In the rows, 128 means zero.
Where one turn sends some rows of the set: a few examples, then the rows asked:
kos: [117 138  99 117 126 160 130 139 147 154 131 150 142 110 102 115 115 136
 115 134 115 143 110 126 160 113 137 134 123 113 137 123 104  92]
tek: [ 96 103 104 129 123 109 123 118 141 179 138 113 153 127 139 108 141 124
 145 135 126 132 144 147 116 139 119 166 109 151 154 133 148 119]
zav: [133 146 125 130 130 175 129 110 129  94 125 118 130 108 155  98 112 141
 119 120 154 115 145  96 123 111 119 126 110 171 138 132 121 125]
kudag: [ 94 139 136 157 116 130 104 141 121 138 133 101 123 128 134  92 151 114
 161 137 130 150 114 163 108 134 121 124 114 116 153 104 118 114]
kemeg: [116 143 102 106 138 151 123 126 154 152 136 146 148  99 125 128 100 144
  99 115 112 147 117 124 155 108 137 126 131 130 132 135 129  93]
vazo: [125 158 115 139 133 173 135 109 126 113 139 105 125 116 137 123  99 152
 115 130 153  99 135 101 123 125 141 165 130 164 153 139 138 123]
tode: [100 161 132 128 118 128 140 135 130  82 130 140 130 146 124 101 140 140
 140 127 133 124 157 101 132 122 105 132 120 141 167 137 162 105]
Ruf: [143 142 123 111 112 133  93 131 104 134 142 143 128 129 116 145 131 145
 133 105 156 153 141 141 145  91 129 131 146  93 127 117  94 128]
tive: [111 151 146 141 132 146 127 133 122  77 129 135 121 142 116 124 130 137
 143 124 138 102 125 110 127 133 108 142 138 115 154 134 186 127]
ponod: [129 104  93 166 109 117  97 133 146 149 150 134 147 103 150 133 126 136
 131 129 133 119 163 139 131 134 145 138 154 170 128 101 141 112]
raf: [116 142 127 137 119  50 118 123 154 134 136 111 127 137 128 121 154 132
 122 135 145 122 115 148 122 117 109 147 151 127 144 130 122 131]
mado: [146 121 105 181 121 123 121 138 131 124 128 120 109 105 111 102 164 125
 147 136 139 142 152 140 114 122 154 138 149 146 134 102 106 130]
lak: [146 123 151 162 141 104  88 122 129 121 150 118 102  80 140 143 134 122
 136 145 150 125 149 136 118 136 138 133 132 165 104 116 133 123]
fona: [148 146 107 112 134 123 109 117 156 150 142 163 144 132 100 155 113 110
  98 146 170 150 144 125 131 113 116 138 126 141 112 123 132 132]
Zozo: [122 105 121 132 119  63 109 117 159 123 116 127 150 132 140 110 154 118
 122 115 143 126 123 148 115 103  97 120 152 132 123 128 128 149]
fipi: [129 122 126  91 146 143 116 117 142 155 143 146 141  85 121 144 102 139
 109 121 118 135 118 121 157 112 128 134 111 129 114 144 131 107]
Mam: [128 140 137 118 158 163 115 123 132 121 123 138 118  88  99 125 119 121
 117 125 124 152  95 129 138 105 137 122 119 103 112 135 110 115]
Lop: [100 112 123 129 127 119 104 121 153 152 134 121 154 114 161  97 131 104
 136 130 134 146 140 147 106 134  99 115  96 163 132 117 157 120]
zinut: [ 87 138 111 154 134 122 122 128 130 151 133  95 129 126 135 106 140 130
 143 122 122 154 128 169 100 127 138 155 142 127 168 130 149 119]
feset: [138 110  82 179 111 126 115 139 142 139 133 128 136 111 129 111 147 136
 134 128 132 132 162 144 122 124 158 142 164 156 139  99 125 123]
Vit: [135 144 118 123 119 165 135 113 125 119 139 115 131 118 141 108 114 147
 126 136 157  97 150  90 139 130 124 154 100 174 146 133 113 119]
levik: [129 132 112 121 144 165 131 131 130 144 124 137 125 104  84 124 124 133
 122 129 121 140  98 129 153 113 149 146 130  97 130 131 107 113]
lupo: [172 157 121 109 126 131 110 123 154 144 150 154 132 123 111 148 122 127
 109 135 169 151 137 128 136 113 112 107 122 122 107 112 130 142]
Vasof: [117 112 136 118 123 140 130 124 125  90 125 150 144 139 122 113 140 134
 147 117 137  98 153  94 135 126  92 142 114 138 144 136 176 132]
lir: [125 109 151 136 123 129 105 129 119 153 143  98 118 116 134 114 150 118
 170 134 139 123 108 156 114 148 113 141  99 110 132 116 143 146]
Mul: [107 135 144 132 124 150 117 134 126  71 122 150 137 142 125 108 130 122
 145 123 139 108 137 102 129 126  92 118 122 129 142 123 175 125]
pur: [121 120 122 128 118  50 120 121 158 135 126 120 142 134 135 106 159 128
 123 128 146 129 128 143 124 109  99 135 141 135 135 127 118 138]
nipi: [115 164 117 152 124 190 119 120 120  93 130 114 131 124 142 108  99 132
 122 132 156 107 125 104 129 123 131 141 127 158 149 119 117 111]
Fel: [113 144 133 148 116  64  99 132 152 124 135 112 128 139 131 127 142 120
 124 141 147 116  99 157 124 123 106 137 156 119 139 116 127 127]
novum: [156 123 142 171 135 112 109 129 124 121 137 114  92  90 117 123 160 120
 149 145 150 136 148 137 113 132 146 138 131 152 115 110 111 133]
Met: [125  98 127 137 120  77  96 123 152 125 121 123 147 135 136 124 146 114
 129 118 147 108 106 152 121 112  99 128 154 121 119 116 137 153]
lozu: [119 139  97 117 135 127  98 117 135 140 134 162 146 136 100 161 109 109
 100 132 163 157 149 133 132 100 128 158 149 133 123 127 121 117]
boz: [142 130 126 133 137 188 126 105 114 100 120 109 130 107 143 115 111 148
 129 107 154 100 135 101 122 113 135 148 126 151 136 135 133 146]
zeka: [109 151 141 131 118 133 134 136 117  92 138 134 120 153 111 116 141 143
 152 137 137 100 140  99 142 138 106 155 121 123 164 136 164 114]
Neto: [115 120 135 146 114  74  90 130 146 120 131 122 140 137 131 130 143 112
 133 137 151 103  93 152 126 123 101 128 153 115 125 106 130 139]
kofas: [130 126 146  99 151 150 107 123 132 135 133 148 130  84 116 131 111 122
 121 129 125 142 110 118 153 110 120 118  98 124 105 132 109 105]
gumo: [117 140 106 121 123 129  90 126 107 131 134 155 140 136 107 150 120 122
 119 114 154 160 149 139 139  89 131 150 153 112 131 124  97 109]
sep: [129 127 123 136 117 189 118 118 106 104 128 118 131 123 134 113 113 134
 141 129 155  87 128  99 136 125 124 154 112 152 140 120 111 128]
Lemo: [135 113 128 159 123 107  82 125 140 133 154 128 131  88 160 145 118 126
 130 136 142 119 156 137 129 138 135 128 138 177 111 106 148 111]
vogu: [173 155 132 109 116 132 105 129 128 137 152 143 121 120 117 146 131 146
 128 114 160 150 135 136 138 100 124 109 134  99 114 116 117 145]
non: [108 138 128 120 134 132 144 121 131  89 125 140 134 137 126 112 137 147
 134 110 132 117 158 100 123 116 108 145 130 140 158 152 186 126]
rova: [122 115 145 135 148 129 105 113 144 141 134 104 133 100 155 117 129 117
 141 119 137 138 114 159  93 138 115 115 115 133 123 128 181 151]

Neto moves to Fel
feset moves to ponod
And these:
boz moves to sep
Vasof moves to Mul
zinut moves to tek
levik moves to kos
lupo moves to vogu

Where one turn sends some rows of the set: a few examples, then the rows asked:
mer: [167  83 104 114  87 148 122 106 124 110 119 167 105 132 182 144 157 193
 106 174 139 112 150 138 121 139 154 135 150 119 169 100 123  95 102]
nosof: [177 148 102 131  85 147 138 120 134 110 140 147 135 128 171 137 145 152
 125 135 129 143 139 127 134 113 145 163 126 124 170  80 128  72  78]
pud: [154 113 107 147 127 146 129 133 138 113 133 126 126 117 177 115 187 168
 114 134 180  97 153 139 149 192 144 107  84 117 147 113 148 131 112]
dep: [131 122 125 131 107 175 137 111 126 117 155 157 129 112 166 151 147 183
 105 122 168 114 168 108 182 133 136 155 139 141 139 106 147 105  98]
saka: [170  96  90 103 114 131 106 118 131  94 135 185 125 118 174 143 156 177
  81 168 161 150 151 125 122 168 140 131 120 140 157 127 132  76 136]
seg: [160  98  93 127 131 156 148 129 114  83  94 151 105 124 166 146 155 136
 109 103 147  84 141 137 136 153 112 120 110 134 138 117 151  65 118]
lom: [150 123 114 137 103 112 122  80 136 120 162 170 149 102 160 137 172 124
 112 152 184 133 153 139 118 150 135 118  76 122 139  96 116  86 104]
tusu: [154 128 109 116 112 143 128 137 133 102  94 104 124 127 163 154 171 109
 123 139 147 123 162 164 150 168 154 110 109 101 136  78 133  58  95]
mez: [147 142 112 113  91 156 119 134 127 101 152 132 136 103 172 145 160 170
 117  94 134 102 155 131 142 140 169  84  59  99 148 111 129  64 100]
noba: [153 114 109 121 118 142 138 153 149  96  80 116 138 109 154 137 186 131
 114 116 140 110 161 137 145 149 158 149  96 111 141 123 123  72 102]
Rit: [165 118 115 115 122 176 147 115 118  83 149 156 102 122 153 171 165 172
 119 111 166  99 161 127 170 143 128 154 157 131 149 122 112 112 103]
pefon: [160 140 109 111 129 125 135  72 117 104 134 163 120 135 150 106 180 118
  99 135 156 123 157 111 156 147 156 127 136  94 140 122 127  86 130]
pipod: [173 140 104 150  86 139 151 102 118 113 124 150 165  97 158 180 162 168
  94 153 117 108 175 160 148 142 144 139 118  99 133 112 151  59 104]
kot: [129 114 102  98  79 137 134 102 120 102 139 146 138 128 126 128 169 176
 135 148 125 104 156 121 131 147 146 108  89  92 104 100 119  48 126]
Naso: [152 119  87 137  61 173 163 146 126 135 109 133 144 127 156 168 170 148
 130 144 152 132 157 142 135 142 140 124 133 110 122  98 141  82 107]
vasa: [143 136 117 144  83 128 104  93 124 129 133 159 151 113 169 172 189 160
 114 173 131 124 181 169 149 152 145 116  89  88 150 101 127  68 114]
Sefu: [164 116  98 168 118 136 125 158 128 110 126 134 118 116 166 153 169 195
 120 128 171 132 158 150 152 187 108 118 127 117 148 117 146  59 120]
Bif: [149 130 114 113  98 136 123  93 127 100 150 150 122 111 171 131 189 154
 105 112 149 114 148 109 146 201 162 151  56 106 155  82 115  79 122]
Vok: [145  99  81 123 132 139 118 119  83  92 129 169 124 124 174 149 159 149
 102 114 181  92 157 108 140 142 121 132  94 136 127 136 136  63 125]
neb: [160 125 100  71 118 145 111 133 121  99 162 164 120 131 183 166 192 155
 121 104 148 105 162 130 153 117 129 112 103 103 136 101 120  63  79]
Kefi: [115 110 124  95  98 134 121 104 124  98 135 179 123  93 132 163 173 142
 109 125 161 126 188 135 161 144 124 116 119 116 111 124 107  51 131]
zudu: [147 115 101  94  89 150 116 106 132 110 119  94 131 119 163 165 161 176
 113 138 150 137 153 123 153 192 121 140  86 123 128 101 101  91 100]
bufem: [151 127 114 131  87 134  93  84 120  81 124 160 111 102 157 143 201 177
 120 165 157 100 154 168 158 170 138 132  99  92 131  81 124  70 132]
napal: [174 140 117 111  99 136 148 120 121  81 111 149 127  96 155 148 162 171
 101 182 160 139 144 150 129 176 146 121 134 133 170  94 144  95  99]
bifol: [145 141 119 108  97 124 119  74 123 133 148 174 131 103 196 133 181 163
 115 157 188 123 146 112 132 152 149 112  95 106 145  85  96  91 116]
kasur: [158 125 121 129 151 124 122  99 116  86 145 168 108 124 169 145 132 161
 110 140 167 123 167 131 161 132 131 113 137 118 143 160 118  80 103]
vev: [150 123 118 155  92 157 125 148 108  66 151 139 135 126 165 136 213 133
 139 130 170  95 163 146 160 178 141 131 128  88 143  91 129  87 125]
vipo: [162 140 119 100 111 147 121 107 127  90 137 167 127  92 168 150 144 174
 105 109 171 112 156 137 152 142 144  78  88 110 131  74 111  30  98]
zof: [155 153 120 144 107 161 164 146 126 138 145 173 105 112 186 182 158 146
 148 120 169 119 153 151 145 147 141 121 113 123 147 122 128  85  97]
Taf: [133 112 123 168  95 156 118 106 133 114 134 138 106 120 162 124 173 151
 140 122 161 101 159 132 153 160 147 121 132 108 129  75  90  89 159]
Sevov: [159 127 109 122  98 145 131 134 122  91 187 146 132 110 163 126 158 184
 115 125 182 137 157  79 145 150 180 144 133 117 136  99 113  88 108]
Dufud: [180 140 106 123  84 145 121 124 110  76 168 196 118 125 191 132 153 147
 102 120 127 133 154 121 140 141 159 124 108 129 175 120 139 100 124]
lasi: [148 127 108 184  91 138 149 123 100  93 139 156 120 130 144 135 178 157
 147 135 145 102 166 135 159 152 117 151 142  97 119  94 148  74 122]
mefi: [155 109 108 155 103 144 122 123 137 101 162 127 132 114 171 142 160 167
 118 132 162 138 157  91 131 163 208 133  86 107 139  98 132  85 126]
topov: [154 131 120 130 101 138 122 126 123  83 179 165 122 119 164 138 158 164
 114 125 149 108 160 107 156 125 179  88 159 115 146  96  92  70  87]
Lufa: [174  94 104 104 114 175 146 159 116  95 111 143 124 126 191 150 165 162
 116 129 167 109 151 142 109 156 121 113 119 121 166  75 144  78 120]

vasa moves to Sevov
zof moves to zudu
tusu moves to bifol
And these:
Taf moves to neb
mefi moves to Vok
Bif moves to kasur
dep moves to noba
saka moves to lasi
topov moves to Lufa
Sefu moves to kot
pud moves to Kefi
mer moves to vev

